In the data rows, the value 128 means zero.
Every row has a hidden score. How much higher is the second row's score than the first row's in each pair? 10 means about the same, 20 much higher and 0 much lower. The score is a weighted sum of the row's numbers plus the product of two more (or one squared), each taken from its middle value.
[108 123 141 112 150  70 104 173  66 123 118 191 143 161  79 170]
[135 116  92  91 167 105 190 107 122 127 158 150 131 119 136 114] -> 13
[104 134 135 132 142 150 145 122 156 136 157 106  94 141 105 138]
[ 86 120  90 119 141 125 138 103 174  96 110  96 114 125 165  89] -> 9
[143 151 104 108 160 164 136  33 134  36 121 158 154  49 194  86]
[112 137 178 163  92 154 161 121 186  96 105 126 126 132 160  90] -> 13
[152 123 191  76 105 126 151 131 109 100 114 178 168 164 135 133]
[189 115 144 180  87 136 120 129 120 178 132 139 147 149 122 133] -> 5
[ 71 134  90 105 156  88  95 162  99 121 107 120 119 103 109 164]
[106 137 129 111 129 117 156 146 148 147 144 112  96 173 105 137] -> 1
[116 141 133  98 143 123 149 154 147 165 167  90  90 168  85 132]
[103 104  99  97 164 121 154 148 102 119 159 154 126 100  78 189] -> 13
[128 113 122 136 133 114 126 175 108 176 139 136 113 145  84 180]
[101 148 143 158 139 156 161 118 153  91 148 145 112 118 137  97] -> 9
[147 135 110 121 124 125 129 142  88 162 138 142 153 156 129 149]
[100 131 107  97 154 125 155 111 163 114 151 106  95 149 137 125] -> 11
[ 89 115  68  86 167 120 163 116 146  87 136 110  97  72 130 134]
[108 117 125  88 134 108 129 149 136 102 118 120 119 139 116 110] -> 8
[ 89 132  99 113 161 135 141  92 168  89 128  98  99 105 146 104]
[109 154 127 124 137 124 159 119 133 157 144 110 101 174 121 128] -> 13
[123 149 151 185  88 138  89 117 111 148  99 116 158 136 159 108]
[ 99 141 140 128  96  70  67 218  63 151  84 178 161 166 110 153] -> 8
[126 104 211 184  41 131  80 183  92 108  67 154 191  71 143 157]
[130 132 121 147 136 127 120 123 132 131 127 119 100 121 122 140] -> 5
[117 161 128 129 152 133 145  95 150 122 149 103 121 130 153  54]
[136 127 109 159 129 130 103 123 107 154 125 142 132 128 133 138] -> 7
[117 119  72  96 142 107 119 113 140 112 127 106 119 114 134  97]
[ 79 131 107  75 162  93 177 163 156 122 156 118 101 144 117 120] -> 12
[114 133 108  94 152 135 138 127 149 126 132  92  74 126 103 128]
[109 149 127 108 155 128 136 145 117 149 150 104 103 147  99 146] -> 11
[127 133  93 104 154  92 104  80 133 116  89  86 119 117 153 101]
[122 132 102 111 130 124 145 127 150 111 144 113 113  98 140 105] -> 7
[152 124 169 148  87 155 130 118 134 117 101 145 142 129 131 122]
[120 108  63  86 175  98 177 133 141 151 165 115  79 128  97 154] -> 8
[113 105 104 129 109 134 109  94 152  89  85 115 151 138 171 106]
[119 123 119  99 152 104 113 176 132 142 151 104  91 142  67 164] -> 13
[ 85 130  93  82 155 129 132  86 148  91 118 120 118 126 151 125]
[192  93 108 113 115 134 103 117 123 148 139 148 136 128 102 122] -> 8
[101 125  81  84 160 101 160 127 122 116 128  83 111  80 135 111]
[ 96 127 132  97 124 108 124 167 127 135 126 112 108 160  78 115] -> 9
[ 97 103 161 114 117 120 146 167 132  87 126 169 143 119 116 139]
[107 128  70 126 141 127  98 104 116 112 102  91 147  78 179  99] -> 10
[157 115  95  48 160 103 125  79 111  79 116 124 148  76 135  97]
[170 120 132 158  86 129  89 136 125 171  93 125 127 157 122 146] -> 10
[141 130 174 146  89 117  94 157  62 120  91 191 196 112 150 122]
[ 98 125  88 110 158 132 152 160 153 171 173 128  87 198  89 152] -> 10
[ 84 138 160 136 136 118 128 169 124 111 134 145 119 129 110 132]
[ 78 133 112 111 152 146 142 124 137 128 158 100  96 120  97 141] -> 10
[135 134 160 165  97 184 117  94 151 160 144 104 133 143 156 115]
[ 92 150 106 110 168 148 154 147 151 138 179 102  83 145 105 140] -> 8
[134 130 158 146 125 107 123 156  75 144 117 151 142 108  96 145]
[124 139 109 112 156 126 136 130 133 131 148 105  99 131 123 133] -> 9
[124 126 106 115 167 137 145 140 126 160 187 136 104 166  91 148]
[103 124 117  97 159 150 171 110 162 129 176 115  84 148 105 118] -> 12
[132 126 104  81 148 103 143 121 114 111 132 124 123  88 129 131]
[103 139 107 125 141 154 147 141 160 141 170  73  77 110 106 147] -> 11
[127 139 109 130 143 130 114 139 104 165 138 111 117 162 100 186]
[167 123 142 171 104 140 109 136 103 164 136 128 147 143 137 149] -> 9
[116 150 108 145 149 142 108  71 147 112 115  85 120 114 166  85]
[117 131 144 109 137  94 127 157  75 119 104 170 147 139 107 159] -> 10
[176 124 157 136 106 148 134 122 145 125 140 162 141 124 140 135]
[130 142 154 146 126 149 175 131 150 144 148 143 126 166 119 119] -> 14
[117  82 103 150 135  93 107 146  45 145 106 191 167  91 123 199]
[114 147 134 117 154 149 137 120 135 125 160 109 101 157 105 138] -> 4
[118 134  98 100 125 115  89  94 129 142  96  96 135 164 151  93]
[151  90  98 103 160 108 129 141 106 201 169 153 108 214  70 176] -> 13
[129 118 176 115  92  63  69 159  73 132  53 166 171 172 115 122]
[173 122 188 150  61 145  67 158  43 174 110 169 193 142 107 154] -> 9
[124 162 142 186 109 154 119 113 124 127 109 147 154 142 154 117]
[169 115 148 143 116 145 171 113 151 135 155 169 138 144 117 121] -> 16
[158 140 165 137 129 143 129 138 138 155 147 140 112 169  89 138]
[111 112  99 120 162 159 169 100 141 123 171 120  93 106 103 119] -> 10
[118 129 100 108 153 121 134 120 122 125 126 115 111 116 114 136]
[123 108 125 142 128 167 160 103 150 124 154 138 129 113 160 136] -> 12
[ 88 130  85  69 181  94 170 120 133 120 155  95  87 114 131 118]
[107 155 154 126 151 132 149 124 133 121 137 112 108 132 122 108] -> 11
[184  89  89  98 127 108 118 102 158 130 136 102 130 131 148  95]
[210 105 183 135  92 158 138 119 100 119 142 194 171 114 108 154] -> 15
[131 132 140 136 130 108 157 145 113 159 150 166 123 163 107 170]
[122 113 196 134  69  79 106 208  49 153  79 179 199 161 118 121] -> 8
[153 135 136 146 113 174 134 134 154 160 173 133 133 178 132 124]
[177 137 160 143  76 110  84 159 132 157  95  59 122 111 133  99] -> 8
[233  84 232 115  42  83  67 209   0  98  80 245 253  89  79 155]
[109 121 102  70 174 108 162 109 133  88 145 122 109 115 129  99] -> 11
[164 107  95 114  87 118  28  52 165  78  34  73 190 105 227  68]
[ 94 143 111  91 176 137 180 126 156 140 178 125  91 149 120 142] -> 4
[141 135 108 147 106 120 101 123 125 130 100 147 168 158 180  99]
[118 119 112 113 127 127 111 102 129 105  96 128 135 115 155 126] -> 12
[101 134  92 132 142 137 137 149 137 166 155 127 108 153 128 161]
[141 110 102 144 117 153  88  73 158 116  86 139 142 170 168 133] -> 11
[121 121 120 145 130 128  99 149  72 139 135 166 145  97 104 163]
[ 96 134 110 104 140 108 128 157 106  88 127 175 146 134 122 142] -> 8
[132 129 111 140 119 145 126  76 175  87 104 118 123 102 177  98]
[123 127  87 101 134 128 132 116 160 136 132 122 122 155 155 119] -> 9
[138 152 164 127 110 124 137 150 123 148 130 104 123 159 114 128]
[156 110  28 102 143  87  91 109 100 116 114 107 169  66 176 113] -> 10
[160 128 144 171  88 136  92 179 114 196 141 161 160 173 132 171]
[149  91  80 207 114 108 113 128 131 141 108 119 148  55 174 119] -> 15
[114 131  79  94 175 125 141 154 119 148 176 130  97 142  87 176]
[139 130  92 123 126 130  94  64 132  72  78 129 154  79 206  92] -> 9
[127  99 115  94 121 134 110  78 176  69  93  99 133 116 179  95]
[140 109 123 142 126 150 130 115 136  90 124 113 121  66 128 113] -> 8
[ 66 142 103 105 180 151 161 137 159 126 192 119  84 145 124 131]
[144 140 178 174  88 152 122 141 129 138 119 115 131 141 104 102] -> 14
[ 96 144 124 119 149 137 153 110 154 107 159 133 107 139 143 115]
[105 151 113  99 157 123 129 170 132 154 161 100  87 130  93 145] -> 9
[133  99 178 147  86 101 140 111 114  62  70 172 190  89 192 106]
[ 74 151 128 114 160 112 134 163 129 118 137 128 108 153  97 143] -> 6
[141 131 135 161  83 159 111 102 126 130 111 109 163 110 172 120]
[116 131 134 143 124  90  83 186  51 145 109 153 144 121  81 138] -> 7
[134  94  78 102 117 112 105  91 172  71  84  85 128 100 174  98]
[164 150 136 198 127 176 113  77 124 121 120 132 143  64 159 111] -> 10
[ 75 149 140 137 158 132 169 133 152 141 150 114  89 135 108 126]
[128 113 148 183 106  99  75 151  78 144  83 152 164 110 128 141] -> 13
[ 96 121  78  87 156  99 152 125 122 147 143 121 121 123 138 122]
[133 105 119 147  88  95  72 122 110 121  62 138 179 110 177 129] -> 16
[185 102 147 171  90 144  96 158 113 173 120 173 131 131 105 170]
[175 130 169 182  85 116  68 168  42 163 110 164 168 115  95 140] -> 7
[ 95 122 101 113 152 109 159 127  96 135 145 154 137 126 119 161]
[126 100 130 141 113 105 135 124 124  99 111 164 162  91 171 134] -> 11
[133 171 125 146 122 170 110 113 105 157 126  81 125 122 126 137]
[ 71 157 101  79 161 137 155 137 166 113 158  80  79 156 119 134] -> 10
[ 95 130 116  76 146 100 137 162 110 107 135 171 146 154 122 152]
[138 141 121 100 146 125 145 101 162 122 129 142 115 159 135 129] -> 12
[ 99 130  90  87 157 140 126  99 157  95 132 101 104 114 128 126]
[ 82 138 142 100 152 130 136 141 139 116 142 115  93 143  91 127] -> 9
[ 99 121  85 113 162 141 152 141 151 144 181 121  87 167  98 156]
[ 89 126  91  90 164 126 164 138 153 153 171 104  85 170 107 137] -> 10
[123 106 167 159  97 151  99 152  86 121 115 173 156  92 111 141]
[114  99 154 190  87  87 136 182 118 115  92 201 171 123 169 149] -> 14
[135 128 121 110 139 140 155 141 127 152 168 122 114 138  93 136]
[165  93  87  99 105 119  57  63 152  73  62 106 168 100 196 106] -> 14
[ 85 131  94  85 173 127 174 137 168 134 177 120  73 156 115 139]
[202 171 175 208  47 142  47 140 132 151  69  41 148  71 181 103] -> 13
[154 157 176 169 125 161 141 114 129 129 118 125 118 125  99 110]
[117 138 118 131 122 152 128 113 166 113 122 139 110 109 149 117] -> 5
[167 137 165 207  70 202 121 109 138 146 130 174 164 140 137 138]
[139 126  97 102 158 132 141 100 126 107 148 121 114  92 129 133] -> 8
[133 103 179 152  91 116  82 177  52 165 116 172 175 168  98 139]
[ 94 128 155 137 147 114 116 142  69 115 127 152 124  91  86 135] -> 10
[107 146 121 112 155 142 157 115 143 118 147  85  90  98 122 119]
[175 105 108 114 107 135  74  42 191  85  78  89 128 114 202  80] -> 12
[ 93 121 104  91 158 118 159 121 145 125 163 109  94 148 111 117]
[115 136  97 106 155 130 143 124 142 153 156  96  86 149 100 120] -> 8
[ 99 120 119 124 132 105 137 130 139 131 112 106 114 131 131 116]
[107 137 112 110 157 142 163 135 168 141 176 114  96 155 116 129] -> 9
[135 126 136 141 106 134 155 134 135 124 126 119 134  90 152 157]
[138 137 152 156  94 144 128 119 182 146 116 102 112 170 151 119] -> 9
[131 112 121 100 146 114 176 147 129 160 172 139 124 178  84 126]
[105 124  76  99 165 127 154 121 138 126 154 124 107 131 117 112] -> 4
[142 127 137 132 132 146 124 124 131 118 132 129 117 102 115 136]
[139 143 127 163 121 152 117 113 125 154 123 116 131 135 130 142] -> 11
[147 139 133 166 104 138 108 111 116 157 117 138 159 163 159  97]
[179 151 146 152 137 113 119 110  67 163 142 148 151 109 129 108] -> 11
[151 116 113 106 134 144 126  74 150 119 130 110 128 116 157 105]
[138 134 103  96 147 102 126  77 128 108  91 110 131 133 145 102] -> 11
[103 151 145 161 134 152 119 119 105 159 142 112 115 161 109 115]
[240 120 175 189  29 147  42 180  73 159  74 133 192  75 126 169] -> 10
[146 120 133 145 123 152 131  78 158  88 106 128 138  92 159  97]
[ 79 158 163 112 131 140 136 153 128 103 123 129 124 157 115 127] -> 8
[107 127 100 201  97 139  76 151  77 175 117 152 185 151 154 171]
[112 123  91  84 167 117 128  94 140  84 120 117 102 100 109 132] -> 7
[111 122 140 112 123 134 105 175 132 146 135 101 106 159  67 153]
[129 116 177 121 135 109 157 145  70  84 130 192 152  79 110 116] -> 15
[ 99 123 109 112 172 132 161 107 143 117 148 112  82 111  85 137]
[148 110 144 121  99 137 129 118 113 139 141 129 138 139 117 122] -> 13
[102 145 121  88 149 125 162 135 146 138 162 116  93 155 111 127]
[124 132 163 104 116 113 126 112 131  72 106 138 165 126 174  94] -> 12
[121 149  98 135 149 126 144 154 148 174 176 106 105 174 120 142]
[154 124 151 151 110 149 110 156 120 131 132 185 136 162 101 161] -> 9
[114 134 109 155 134 152 119  73 136 135 109 105 131  99 169 101]
[150 100 117 128 127 140 120  81 136  84 108 141 159  98 156 107] -> 10
[ 80 142 119 105 172 135 143 142 154 136 167 109  71 142  73 123]
[156 136 177 159 109 120  96 164 105 141 120 143 134 126  97 114] -> 10
[153 137 136 114 144 152 120  48 154 104 124  74 111  99 152  75]
[134  82 210 223   0  65  17 229  96 131   0 122 205  86 180  81] -> 16
[137 109 106 149 147 154 152 138 133 131 168 155 118 136  94 161]
[157 111 122 125 126  78  73 157  43 149  91 166 168 125  95 176] -> 12
[126 140 124 137 151 140 178 136 140 151 186 160 110 180 103 122]
[143 135 130 124 135 132 127 147 140 160 143 105  98 145  90 137] -> 4
[148 144 132 138 141 103 166 150 103 181 159 178 133 193 127 169]
[106 142 108 125 163 146 141 114 146 138 161 106  86 142  87 137] -> 7
[107 129 169 109 139 133 141 139 125 105 136 139 119 125  96 101]
[ 64 127 132  91 153 117 153 147 151  92 136 146 101 133 113 142] -> 10
[187 125 122 195 116 171 118 106 110 173 141 175 149 134 132 173]
[132 116 102 100 128 110 111  63 140  82  79  98 150  87 204  98] -> 10
[151 131 132 120 120 123 124 121 104 131 121 142 133 146 111 120]
[155 156 130 184 103 148  74 136  91 153 116 145 156 135 134 154] -> 7
[196 111 204 213  26 130 125 140 138 157  80 115 181  92 170  83]
[128 113 164 162 118 129 138 169 115 146 155 169 131 139  78 148] -> 7
[109 134 131  95 158 114 179 127 163 115 143 128 104 145 105 112]
[203  94 205 188   0  77   0 235   0 211   0 111 255 105 128 149] -> 16
[ 88 138 119  88 171 136 160 125 160 118 176 106  72 143  94 115]
[123 135  83 163 113 131 130  36 103 135  93 128 200  80 255  65] -> 12
[122 158 140 133 157 149 174 110 136 135 179 127 114 146 114  99]
[132 118 130 103 139 105 150 154 123 120 137 158 126 132 118 142] -> 3
[154 118 103 195 118 132 118 158 160 203 162 144 126 202 127 150]
[ 92 147 116 122 134 123 123 153 126 181 159  81 105 179 106 124] -> 6
[ 90 157 112 107 176 113 148 106 170  97 124  80  85 117 133  94]
[129 137 115 129 143 135 142 142 123 161 162  92 107 131 104 129] -> 9
[146 111 130 136 100 111 110  79 145  70  74 144 175 104 175  95]
[116 130 102 103 160 129 166 118 152 134 168 119  94 149  97 119] -> 9
[ 80 147 114 116 178 132 157  93 171  82 132 102  78 125 103 122]
[123 125 125 161 118 167 123 108 151 115 125 163 120 156 127 151] -> 9
[108 152 145 160 108 153 130 115 157  75  88 124 140  84 172 101]
[100 145  91 132 163 132 145 137 167 148 151 118  74 152 103 146] -> 11
[164 162 143 154 119 123 106 121 130 155 120  99 119 138 137  73]
[154 132 131 145 136 137 108 140 104 169 132 142 107 146  93 170] -> 11
[172 139 124 108 128 128  76  56 107  99  88 136 143 142 161 119]
[121 144 105 111 149 127 138 123 129 179 153 105  90 179 107 138] -> 9
[ 94 116  86  83 168 134 161 117 150  81 142 151 108 101 127 152]
[141  97  88  96 138 122 168 112 159  90 154 146 124  94 162 135] -> 10
[200 119 133 156  89 120 106 170  97 205 140 113 150 167  90 174]
[112 134 106 101 153 104 142 126 115 124 129 103 121  87 131 129] -> 10
[ 90 130  91  88 172 129 156 128 159 111 150  84  75 114  96 139]
[129 152 160 118 122 143 135 113 162 139 130  78  87 141 126 114] -> 10
[157 102 160 133 137 116 160 130  94 118 142 215 167 141 109 168]
[136 132 135 102 121 115 104  60 155  85  82  93 150 139 188  78] -> 7
[151 142 128 141 139 155 144 121 133 160 163 135 107 139 110 124]
[136  90 234 178  88 114 116 159 100  85  84 159 157  37 102 112] -> 12
[164 127 186 136  90  92  98 168  85 121  88 207 153 137 118 148]
[ 66 119 108  95 172 147 152 140 150  96 170 127  98 117  98 143] -> 11
[118 155 138 124 144 165  95 108 116 140 147  77  95 135  88 107]
[127 123 122 149 123 157 134 126 156 135 139 124 105 140 116 168] -> 14
[ 91 132 173 125 105  87 105 170 106 123  75 104 129 117 115  89]
[151 143 144 151 118 152 151 131 142 137 157 150 148 133 174 124] -> 12
[ 90 137  92  95 167 140 155 146 139 153 181 105  91 140  88 157]
[124 124 142 143  91 109  79 125 100 114  75 131 176 123 173 124] -> 11
[140 128 175 136  98 107  59 181  46 132 100 169 177 140  88 156]
[112 107 180 111 114  88 121 160 105 105  96 152 134 143  77 160] -> 14
[160 113 146 143 115 133 135 165  97 151 168 200 172 164  92 167]
[137 125 122 111 157 120 136 136 114 151 161  98  99 144  78 140] -> 9
[103 119  95 146 135 118 121 139 118 130 121 109 134  99 135 114]
[ 90 145 122 100 158 131 156 122 147 111 134 105  96 116 122 125] -> 10
[165 136 123 165 123 104  80 181  67 218 142 144 135 179  73 191]
[100 121 121 109 153 119 126 136 117 109 132 133 117 131 105 143] -> 9
[101 151 155 126 133 139 121 135 131 112 126 122 114 127 108 114]
[111 141  93 124 138 115 122 126 153 149 127 107 103 155 140 100] -> 9
[130 120 114 125 141 146 143 166 136 191 178 155 100 196  78 174]
[153 115 107  53 144 107 152  99 162  73 120 126 138  99 162  82] -> 10
